Some points:
array([ -6., -25.,   0., -37.,  12., -67., -17.,  -5., -37., -22.,  77.,  26., -12.,  -3., -24.,  28., -15.,  23.,  50., -10.,  -7.,  -4., -27.,  -2.,   1., -77., -33.,   0.,   8.,   7.,  -3., -10.])
array([ 10.,  -9.,  14., -54.,  19., -46.,  -7., -23., -49.,  12.,  28.,  21., -34., -11., -55.,   3., -25.,  30.,  31., -22.,  17.,   8., -38., -18.,  24., -80., -22., -28.,   5.,   8.,  21., -46.])
array([ -2., -21.,  22.,  52., -23.,  -3., -34.,  64.,   1., -47., -56., -21.,  20., -59.,  46.,  -1.,  43.,  54., -23., -21., -41.,  14.,  54.,  21.,  74.,  11., -27., -22.,  10.,  59., -22.,   4.])
array([ 15.,  -2., -19.,  29., -11.,  46.,  45., -27.,  18.,  33.,   0.,  -9.,  10.,  21.,   7.,  -2.,  12., -42.,  30.,  -4.,  27., -43.,  19.,  -1., -28.,  -5.,   2.,  -6.,  -6., -43.,  16.,   4.])
array([  4.,  63., -82., -28.,   2., -37., -37., -29.,  35.,  81.,   7.,  42.,   4.,   1., -18.,  15.,  -1.,  16., -87., -10., -34.,  59., -65., -11., -93.,  54.,  31., -39., -69.,  43.,  14.,  30.])
array([ 31.,  13.,  63.,  33.,  -6.,  32.,  25.,  25.,  36., -20.,  15., -36.,  -4., -11.,   9.,   9., -37., -75.,  27., -33.,  10., -17.,  41., -19.,  41., -19.,  23.,  -9.,   1., -47.,   1.,  -5.])
array([  9.,  28.,  24., -48.,  26., -25.,  -7., -15., -20.,  19.,  24.,  15., -56.,  28., -20.,  22.,  -6.,   2.,  77., -34.,  14., -36.,  16., -11., -27., -52., -19.,  -4.,  13.,   1.,   7., -27.])
array([-10.,  -5., -19.,  13.,  -2., -30.,   5.,  14.,  24., -52., -51.,  29., -20.,  -7.,  15., -23.,  44.,  13., -26.,  18.,  -7.,   6.,  50.,  28.,  19.,  23.,  -6.,  10.,   3.,  18.,  -8.,  10.])
array([ 40.,  -4.,  66.,  46.,  19.,  64.,  16.,  79.,   9., -19.,  22., -68.,   6.,  17.,  51.,  12., -13., -45.,   2.,  13.,  15., -19., -26., -29.,  13., -26.,  27., -24., -35., -49., -12., -31.])
array([ 23.,  17.,  64.,  39., -21.,  53.,  -7.,  71.,  16., -17.,   1., -35., -16.,  -4.,  34., -24., -26., -24.,  15., -14.,  16., -13.,  41., -29.,  39., -21.,  -2., -15.,  -9.,  -9., -27.,   5.])
array([ -6., -21.,  -7.,  30.,   9.,  35.,  58., -39.,  23.,   0.,   5.,  11., -52.,  24., -39., -24.,  -7., -42.,  62., -21.,   8., -41.,  51., -17., -32.,   3.,  12.,  35.,  33., -73.,  52.,  10.])
array([ 11.,  15.,  -6., -71.,  18., -38., -42.,  -8.,  -8.,  19.,  72.,  33., -14.,  25., -29.,   9.,  -6.,  25.,  29., -29.,   7.,  -5., -40.,  12.,  -4., -34., -13., -56.,   6.,  24.,   9., -19.])
array([ 27.,  42.,  11., -64.,  19., -64.,  -3.,   1.,   8.,  44.,  66.,  53.,  -7.,  12., -12., -16.,  -7.,  40.,  31., -27.,   5.,  31., -59.,  11., -28., -18.,  10., -37.,  -9.,   2.,  -5.,   0.])
array([-40.,  17., -14.,  29., -42.,  -9.,   6.,  19.,  34., -19., -56.,  28.,  27.,  -8., -15.,   7.,  32.,  19.,  -4.,  12., -22.,  -4.,  51.,  22.,  20.,  30.,  -2., -21.,  10.,  13., -10., -14.])
array([ -1.,  20., -63., -29.,  -8.,  23.,   8., -72.,  -4.,  33.,  -3.,  27.,   2.,  35., -61.,  -2.,  -1., -16.,  -3.,  15., -18.,  15., -11.,  30., -70.,  55.,   8.,  15., -42., -22.,  35.,  25.])
array([ 14.,  43.,  34., -86.,  26., -49., -15.,  30., -12.,  -4.,  23.,  15., -12.,   8.,   7.,  27.,   7.,  24.,  28., -53., -14.,  30.,  19.,  29.,  -5., -56., -15., -34.,   2.,  27.,   3.,  -7.])
array([   2.,   63.,  -53.,  -55.,  -16.,  -21.,   -3.,  -19.,   13.,  112.,   37.,   55.,    9.,   30.,   13.,  -29.,  -14.,   -6., -100.,   -7.,  -50.,   67., -117.,   34.,  -84.,   84.,   36.,  -52.,  -79.,   85.,    3.,   13.])
array([ 41.,  -6.,  45.,  15.,  30.,  51.,  25.,  29.,  -7.,  17.,   3., -37.,   8.,  42.,  27.,   2., -51., -47.,  -7.,  16.,  -2., -21., -28., -45.,  13., -19.,   2.,   1., -10., -13.,  -5.,   8.])
array([-17.,  12., -46., -20., -13., -19., -10.,  32., -17.,  15.,  -4.,   3.,  22., -17.,  20.,  25.,   6.,  34., -30.,  26.,  -1.,  46., -23.,  27.,   2.,   8.,   5., -21., -17.,  54.,  -8.,  29.])
array([ 12.,  26.,  -2., -32.,  -5., -50.,  -8.,   7.,  10.,  -9.,  12.,  12., -11.,  17.,  13.,  16.,  -2.,  22.,   8., -45.,  -6.,  14.,  14.,  19.,  22., -38.,   3., -49.,   5.,  33., -49.,  -2.])
array([  73.,  -22.,   81.,   28.,   23.,   85.,   47.,   82.,    7.,  -37.,   42.,  -74.,  -18.,   18.,   65.,    8.,  -65.,  -68.,   37.,   -3.,   33.,  -27.,    5., -102.,   36.,  -60.,   34.,  -31.,  -12.,  -71.,  -21.,   -9.])
array([-44., -83., -37., 106.,  -1.,  -2., -20., -29., -81.,  -8.,   4., -29.,  75., -54.,  -5., -20., -12.,  28., -78., 102.,  59.,   3., -78., -22.,  60.,  38., -20., 124.,  72.,  -5.,  11.,   3.])
array([ -56.,   -3.,  -80.,   11.,    5.,   20.,   44., -127.,   15.,   29.,  -30.,   37.,  -36.,   -8.,  -91.,  -62.,   35.,   -7.,   93.,   22.,  -17.,  -39.,   85.,   31.,  -78.,   32.,  -34.,  101.,   66., -100.,   57.,    5.])
array([-22.,   3.,  41.,  -4., -19., -42., -42.,  76.,  44., -94., -91.,   0.,  13., -73.,  61.,  13.,  48.,   5.,  -4., -14., -48.,  -4.,  66.,  21.,  53.,  23.,   5., -80.,   4.,  41., -53.,  36.])
array([-29., -42.,  19.,  66., -16., -32., -16., -17., -62., -39., -25., -29.,  64., -39.,  22.,  20.,  19.,  38., -54.,  40.,  50.,  12., -10.,   3.,  55.,  43.,  -8.,  55.,  29.,  17., -19.,  11.])
array([ 58.,  -4.,  69.,  23.,  46.,  75.,  67.,  48.,  20.,  -4.,  38., -61., -28.,  33.,  -1.,   2., -25., -70.,   9.,   4.,  37., -29.,  23., -63.,   9., -40.,  16., -12.,  -1., -45.,  -6.,   9.])
array([-35., -45., -27.,  65., -26.,  21.,   1., -81., -45.,  22.,   2.,   1.,  -4., -29., -43.,  11.,  20.,   3., -27.,  65.,  34., -28., -20.,  18.,  27.,  19.,  -4., 106.,  61., -49.,  27.,  -2.])
array([-33.,  22., -60., -27., -17.,   9., -19., -44.,  37., -21., -34.,   4.,  11.,  -4., -15., -31.,  32.,  23.,  12., -23., -17., -25.,  29.,  23.,  -6.,  23.,   0.,  28., -21.,  -2.,  16., -10.])
array([ -7., -27.,  -3.,   6., -44., -12.,  -4.,  -3.,  32., -17., -57.,   8.,   9., -16.,  22.,  -3.,  33.,  22.,   1.,  11., -22.,   3.,  66.,  18.,   1.,  42.,   4.,   9.,  12.,  42.,   6.,   3.])
array([ -3., -15., -31., -15., -17., -12., -44.,  -7., -12.,  33., -10.,  28.,  19., -11.,   8.,  -2., -22.,  11., -84.,  11.,   2.,  37., -60.,  24., -37.,  44., -15.,  16., -22.,  32.,   7., -16.])
Along one direction, these points spread out more than along any other. Take the direction at right angles to it along which they spread out most. Go by this last direction. Where along it does each point below lie, from 0 to 99? The average is 50, and the first point in the table lies past the average. One standard deviation of the points above along it is 16.
array([ 11.,  15.,  -6., -71.,  18., -38., -42.,  -8.,  -8.,  19.,  72.,  33., -14.,  25., -29.,   9.,  -6.,  25.,  29., -29.,   7.,  -5., -40.,  12.,  -4., -34., -13., -56.,   6.,  24.,   9., -19.]) >> 67
array([ -56.,   -3.,  -80.,   11.,    5.,   20.,   44., -127.,   15.,   29.,  -30.,   37.,  -36.,   -8.,  -91.,  -62.,   35.,   -7.,   93.,   22.,  -17.,  -39.,   85.,   31.,  -78.,   32.,  -34.,  101.,   66., -100.,   57.,    5.]) >> 13
array([ -2., -21.,  22.,  52., -23.,  -3., -34.,  64.,   1., -47., -56., -21.,  20., -59.,  46.,  -1.,  43.,  54., -23., -21., -41.,  14.,  54.,  21.,  74.,  11., -27., -22.,  10.,  59., -22.,   4.]) >> 49
array([ -6., -21.,  -7.,  30.,   9.,  35.,  58., -39.,  23.,   0.,   5.,  11., -52.,  24., -39., -24.,  -7., -42.,  62., -21.,   8., -41.,  51., -17., -32.,   3.,  12.,  35.,  33., -73.,  52.,  10.]) >> 35
array([ 41.,  -6.,  45.,  15.,  30.,  51.,  25.,  29.,  -7.,  17.,   3., -37.,   8.,  42.,  27.,   2., -51., -47.,  -7.,  16.,  -2., -21., -28., -45.,  13., -19.,   2.,   1., -10., -13.,  -5.,   8.]) >> 55
array([ 40.,  -4.,  66.,  46.,  19.,  64.,  16.,  79.,   9., -19.,  22., -68.,   6.,  17.,  51.,  12., -13., -45.,   2.,  13.,  15., -19., -26., -29.,  13., -26.,  27., -24., -35., -49., -12., -31.]) >> 58
array([ 23.,  17.,  64.,  39., -21.,  53.,  -7.,  71.,  16., -17.,   1., -35., -16.,  -4.,  34., -24., -26., -24.,  15., -14.,  16., -13.,  41., -29.,  39., -21.,  -2., -15.,  -9.,  -9., -27.,   5.]) >> 55
array([-10.,  -5., -19.,  13.,  -2., -30.,   5.,  14.,  24., -52., -51.,  29., -20.,  -7.,  15., -23.,  44.,  13., -26.,  18.,  -7.,   6.,  50.,  28.,  19.,  23.,  -6.,  10.,   3.,  18.,  -8.,  10.]) >> 43
array([-40.,  17., -14.,  29., -42.,  -9.,   6.,  19.,  34., -19., -56.,  28.,  27.,  -8., -15.,   7.,  32.,  19.,  -4.,  12., -22.,  -4.,  51.,  22.,  20.,  30.,  -2., -21.,  10.,  13., -10., -14.]) >> 44
array([ -3., -15., -31., -15., -17., -12., -44.,  -7., -12.,  33., -10.,  28.,  19., -11.,   8.,  -2., -22.,  11., -84.,  11.,   2.,  37., -60.,  24., -37.,  44., -15.,  16., -22.,  32.,   7., -16.]) >> 50
array([   2.,   63.,  -53.,  -55.,  -16.,  -21.,   -3.,  -19.,   13.,  112.,   37.,   55.,    9.,   30.,   13.,  -29.,  -14.,   -6., -100.,   -7.,  -50.,   67., -117.,   34.,  -84.,   84.,   36.,  -52.,  -79.,   85.,    3.,   13.]) >> 72
